In the rows, 128 means zero.
Each run below is a few steps of one of 7 hidden systems, one row a step.
run 1, Z451, 8 rows:
[[114 182 103 138 168 155 122 107 110 112  89 137 139 175 196 128 140 126]
 [ 98 114 162 121 159 188 138 140 106  82 154 154 150 181 142 127 124 175]
 [112  73 151 147 148 120 156 205  70 121 126 162 132 128 108 139 154 146]
 [ 76 125 146 193 149  80 146 165 139 172 133 145  93 127 135 139 141 115]
 [115 128 161 137 109 125 151 106 187 167 205 130 117 134 107 102 110 114]
 [200 128 131  90  96 125 154 121 129 163 152 115 146 110 107  89 135  77]
 [181 180  91 124 154 110 126 104 126 157  80 103 141 141 169 100 137  90]
 [133 161 109 128 168 170 123  80 132 100 138 121 168 180 174 106 114 157]]
run 2, Z875 (8 x 18):
[[178 159 127 156 155 106 115 138 114 156  90  84 132 142 176  97 164  84]
 [104 150 106 184 178 139 106  93 128 120 141 134 125 191 172  93 125 125]
 [127 106 136 141 139 181 154 145  66  95 168 150 176 166 148  98 153 133]
 [147 103 165 152 146 119 113 200  73 128  90 127 113 143 144 118 176 102]
 [ 72 119 136 191 167  96 123 147 129 155 136 168  75 167 133 115 130 109]
 [104 122 149 143 123 148 199 144 120 161 199 169 150 142 131 107 142 107]
 [183 142 177 124 133 114 158 164 127 177 129  99 135 130 148 101 165  87]
 [141 162 111 174 192  94 128 108 159 174 115 116 114 168 164  94 124 112]]
run 3, Z933 (8 x 18):
[[ 88 146 123 168  95 141 125  99 136 140 187 145 112 152 144  94 135  71]
 [156 156 157  77  97 165 131 117 131 144 139 153 107 161 133  88 138  61]
 [159 173 105  90 167 114 152 132 123 171  65 159 113 149 147 122 130  90]
 [112 173 124 144 189 132 176 123 144 149 122 127 162 157 186 139 128 162]
 [146 107 188 135 167 153 157 168 118 119 156 103 172 153 148 116 145 176]
 [158  72 141 172 163  91 122 184  87 138 122 117 127 125 104 107 151 134]
 [100 111 102 215 129  92 111 125 115 143 165 123 119 128 129 101 142  99]
 [128 139 142 140  82 164 117 100 131 125 192 129 124 157 137  76 139  69]]
run 4, Z874 (8 x 18):
[[127 145 131  59  81 131 134 130 149 118  88 127 128  74 112 183 115 140]
 [138 153 119  94 132 102 106 106 184 123  76  94 126  92 122 171  95 173]
 [131 118 100 109 121 129 117  82 168  99 139 101 162  96  99 152  79 198]
 [153 105 112 110  84 141  98 116 114  71 126  81 173  80 112 151 121 165]
 [136 115 101 139 106 117  45 112 116  76  84  90 119 105 118 142 123 140]
 [ 91 117  88 124  94 143  69  89 124  74 123 147 108 123 104 142 100 138]
 [100 134 130  77  61 160 102 123 117  81 107 150 114 102 113 166 124 119]
 [118 148 143  73 106 121  91 132 154 113  57 133  87 109 117 174 110 134]]
run 5, Z537, 8 rows:
[[128 119 113 177 135 110 116  78 176 142 192  90 140 128 114  93 100 146]
 [189  98 108 124  96 136 132 121  88 123 170 106 170 111 105  79 145  93]
 [150 144  92 155 134 126  81 131  70 111  74 116 123 147 166 107 163  78]
 [ 79 130 113 149 145 167  93  98 112  83 139 168 109 186 144 113 113 133]
 [107 109 167  83 112 183 167 161  96 102 154 177 141 144 115 141 136 141]
 [111 143 174 113 154 108 155 193 122 155  74 143 104 123 148 167 151 128]
 [ 72 145 136 158 167  87 148 120 195 168 134 141 102 131 126 150  95 158]
 [141 123 138 120 102 124 182 109 170 164 201 112 168  95 103 116 115 135]]
run 6, Z613:
[[175  84 190 106 149 149 103 166 111 114 131 121 115 164 103  91 136 135]
 [108 112  75 154 147  76 143 159  88 151  83 170 104 105 105 148 135 108]
 [ 58 165 134 159  83 136 130 103 164 117 161 119 128 112 162 164 130 130]
 [168 110 199  84 122 156 120 127 163 132 170 116 119 158  99  88 116 127]
 [175 123  76 101 156  84 154 139 108 169  81 156 125 108  99 120 123 104]
 [ 85 180  84 159 124 120 132  89 147 117 117 107 155 109 182 164 124 142]
 [147 113 183 116 135 177 106 117 143  89 173  98 150 167 134 103 121 166]
 [177  81 112 119 153 108 133 175  66 134  93 150 128 124  94 111 144 117]]
run 7, Z575 (8 x 18):
[[141 162 175 125 168 122 152 133 170 185 135 139 101 177 151  92 130  99]
 [147 141 106 121 185 133 199 133 115 167 140 167 165 159 142 106 126 130]
 [130 145 141 169 158 143 169 153 100 131 144  99 191 141 189 122 165 145]
 [140  98 170 184 183 117 120 151 133 135 163  99 134 168 135  88 136 155]
 [126  77 108 175 152 123 145 142  81 133 179 163 139 155  99  83 131 121]
 [ 97 130 130 182  97 140 133 147  79 129 161 139 131 143 162 103 175  68]
 [119 150 172 147 141 133 118 130 150 158 149 145  81 186 150  83 141  75]
 [130 142 127 101 162 143 183 136 116 171 140 195 120 172 128  99 125  96]]
run 8, Z933 (8 x 18):
[[188 170 150  73 104 130 151 119 155 171 121 107 135 117 140 109 138  79]
 [192 169  97 106 173 108 135 106 144 158  81  96 150 136 156 110 121 129]
 [142 138  93 152 179 144 148 110 108 110 135 105 197 147 167 118 129 176]
 [129  92 149 158 143 162 114 166  68  75 135 109 166 148 147 118 160 160]
 [106  78 135 183 144 113  83 166  82 106 121 150  88 151 108 114 143 122]
 [ 64 113 121 173 111 119 126 129 120 140 170 180  87 144 111 117 127  90]
 [108 155 167 104  78 148 148 128 151 157 161 155  99 137 130 117 139  62]
 [170 172 146  67 135 115 146 121 167 182  95 139  99 138 129 113 122  83]]
run 9, Z537:
[[174 153 148 113 147 139  67  94 160 113 103  83 112 173 153  92 116 120]
 [149  94  80 104 169 140 123 104 107 104 125 163 150 146  89 114  92 168]
 [111 124 118 135 113 151 148 162  74  81 109 117 186  97 157 173 156 165]
 [ 98 105 192 162 133 116  79 171 140 105 112 104  86 139 129 145 142 151]
 [ 95  82 115 132 119  97 135 136 137 148 153 182  87 112  57 134  98 126]
 [112 167 111 111  62 122 165 127 126 150 125 131 141  77 144 159 147  80]
 [152 178 161 108 118 129  87  99 186 145 111  90  97 150 158 110 123  97]
 [173 121  90  83 163 131 127  81 153 139 132 152 134 149  86  95  81 142]]
run 10, Z613:
[[127 115 163  75 157 154 161 179 101 121  91 170 128 142 121 160 131 154]
 [ 97 132 148 144 152  82 143 181 141 146  77 118 114  92 136 185 137 165]
 [ 93  98 152 162 127 106 127 119 186 130 177 107 126 106 100 149 102 185]
 [168  81 133 104  84 123 142 126 132 135 184 110 156  84  71 108 115 130]
 [180 145  78 121  92  93  97  98 125 139 102  92 130  86 123 113 134  77]
 [125 163  79 128 124 148  75  53 144  98 122 121 126 155 145 107 102 114]
 [139 133 128  79 129 195 123 118  85  77 120 160 153 166 140 120 124 135]
 [131 136 150 111 153 128 118 184  86 112  49 139 115 135 155 163 156 132]]
run 11, Z874, 8 rows:
[[136 117  77 165 122 134  66  97  99  71 120  90 155 124 134 117 124 147]
 [103 106 120 141  87 167  63 108  97  62 147 132 120 145 118 116 130 119]
 [110 115 131  94  87 149  85 145  91  91  92 170  83 134 105 141 135  93]
 [ 80 159 124  96 121 126 116 135 136 125  64 178  79 130 129 176 119 115]
 [ 84 158 154  84 122 129 154 124 186 136 119 153 112 113 122 183 100 163]
 [147 128 152  76 120 109 163 138 177 147 120 109 149  78 101 170 103 176]
 [161 126  98 127 142  86 129 113 155 133 106  73 168  74 119 149 108 178]
 [142 116  89 162 117 120  96  81 142  93 157  70 175 102 125 121 112 169]]
run 12, Z875:
[[ 80 151 167 132 101 133  76 115 174 116 119 127  68 143 135 147 119 119]
 [129 113 128  66 133 156 158 105 152 138 162 184 125 147  78 116  86 142]
 [150 149 122  86 118 111 173 163 113 147  73 122 157  77 138 172 145 133]
 [103 155 153 153 148 100  93 116 192 127 107  81 112 125 150 159 112 167]
 [133  96  99 123 143 138 140  86 152 114 185 137 162 132  84 109  80 183]
 [168 110  92 117  87 119 135 146  74 111 107 101 178  67 119 141 147 121]
 [114 145 131 155 101 102  49 112 148 105  91  92  83 121 139 138 129 107]
 [102 118 102 102 114 159 118  78 143 110 172 178 110 157  92 106  87 127]]
run 13, Z451:
[[141 135 116 104 129 142  97  57 185 117 159 118 125 149  99 101  76 149]
 [167 118  82  87  87 150 142 122  79  98 117 125 184  86 115 136 133 126]
 [122 162 128 145 137 118  80 147 104 106  46 103 113 129 176 155 155 116]
 [ 78 116 129 134 161 144  98  99 157  95 142 156 103 170 110 134  84 178]
 [104  85 127 109  86 143 162 155  91 104 153 159 155  83  87 163 132 150]
 [121 142 161 141 109  83 111 177 133 147  74 109  86  97 138 159 158  99]
 [115 141 126 120 149 103 108  82 209 154 140 135  83 141  97 118  76 144]
 [158 123 101  79  82 148 168 101 133 124 163 124 186  78 100 134 110 139]]
run 14, Z575, 8 rows:
[[159 175 118  76 131 140 156  95 152 173 128 161 117 156 130  93 117  76]
 [164 182 121  92 157 148 168 131 113 145  82 130 163 147 182 128 145 120]
 [135 143 154 139 196 140 137 143 135 118 107 101 163 160 173 140 131 191]
 [125  70 146 154 170 135 145 157 112 104 162 127 164 138 106 126 121 201]
 [108  69 129 189 109 112 127 168  83 112 164 124 145 100 104 129 152 133]
 [ 96 113 129 190  96  99  94 128 134 142 160 126  87 128 119 105 139  83]
 [128 147 116 119 102 134 123  88 149 154 160 164  91 153 115  83 119  58]
 [157 186 120  79 115 150 156 116 116 156 103 152 128 147 160 108 145  63]]

Which system made each run below?
run 15, 2 rows:
[[161 161  97  85  78 137 107  91 140 101 101  82 164  82 141 149 124 125]
 [169 131 131  99 128 132  51 102 152  86  86  83 120 133 120 125 106 152]]

Z537
run 16 (2 x 18):
[[143 111 162  83  98 154 161 188  72 119 111 152 144 112 125 143 166 110]
 [115 150 135 158 178  81 109 159 139 154  54 119  87 135 152 154 136 133]]

Z874
run 17 (2 x 18):
[[173 132 138 107 111 137  87  73 175 131 163  94 117 148 107  75 103 107]
 [192 120  71  83 132 138 128 107  87 118 102 141 161 126 108 100 121 108]]

Z537
run 18 (2 x 18):
[[ 73 136  61 183 138 123 130  91 107 123 152 168 128 145 142 114 119 110]
 [111 149 172 114  87 195 147 134 107 107 168 135 154 158 170 118 158  98]]

Z613
run 19 (2 x 18):
[[ 71 145 145 139 152 158 170 105 163 139 190 166 132 171 142 119 107 148]
 [162  98 178  94 107 155 178 177 101 136 165 133 160 121 113 110 154 122]]

Z451
run 20, 2 rows:
[[134  96  63 158  89  97 125 111 106 120 147 121 153  69  93 130 124 119]
 [114 171 122 145  70 125  83 104 134 113 107  92 111 110 167 137 151  77]]

Z451
run 21 (2 x 18):
[[113 156 119 181 155 133  70  95 139  99 119  91 125 167 176 113 129 137]
 [128  94 130 109 139 180 130 117 101  93 179 173 144 175 101  92 111 144]]

Z933
run 22, 2 rows:
[[132 174 115 160 118 153 143 116 104 123 133  88 183 135 203 117 165 107]
 [149 119 163 139 157 167  82 128 114 100 139 118 121 200 149  77 135 125]]

Z451
run 23, 2 rows:
[[144  84 176  96 154 131 132 174 133 108 114 116 137 123  97 152 119 198]
 [120  90 106 176 158  65 133 161 127 142 109 117 132  84 101 156 122 170]]

Z451
run 24:
[[110 114 119 173 156  82  88 141 127 148 103 154  57 150 108 113 127  96]
 [ 69 137 112 141 108 148 181 118 120 145 183 188 131 139 132 124 128 100]]

Z875
run 25 (2 x 18):
[[119 148 116 139  80 132 170  96 155 158 197 121 157 106 131 109 128  92]
 [197 156 142 116 120 113 125 118 145 169 126  87 129 133 145  80 145  71]]

Z575
run 26:
[[140  88 194 109  92 122  99 140 172 125 159 108  98 112  75 123 114 137]
 [155 120  80 102 109  80 130 131 119 158  85 148 106  80  82 133 117  93]]

Z537
run 27, 2 rows:
[[134  88  94 139 113 128 169 152  71 110 148 134 193  85 110 142 138 151]
 [122 135 137 189 112 101  80 148 110 115 100  72 123 109 166 135 166 111]]

Z874
run 28 (2 x 18):
[[ 72 118  99 186 167 141 130 130  86  88 130 147 154 154 159 142 132 172]
 [ 71  90 176 168 105 155 124 169  98  92 169 144 122 138 130 141 152 140]]

Z451
run 29:
[[ 73 177 129 141 101 177 139 104 128  99 151 130 156 145 191 147 139 123]
 [152 111 216  82 115 147 106 156 154 123 137 118  96 150 105 113 131 130]]

Z874
run 30 (2 x 18):
[[133 155  87 138 109 163  81  64 123  77 135  96 160 144 159 111 118 127]
 [152 113 136 104 134 182  90 130  74  73 113 142 137 174 131 103 139 125]]

Z613
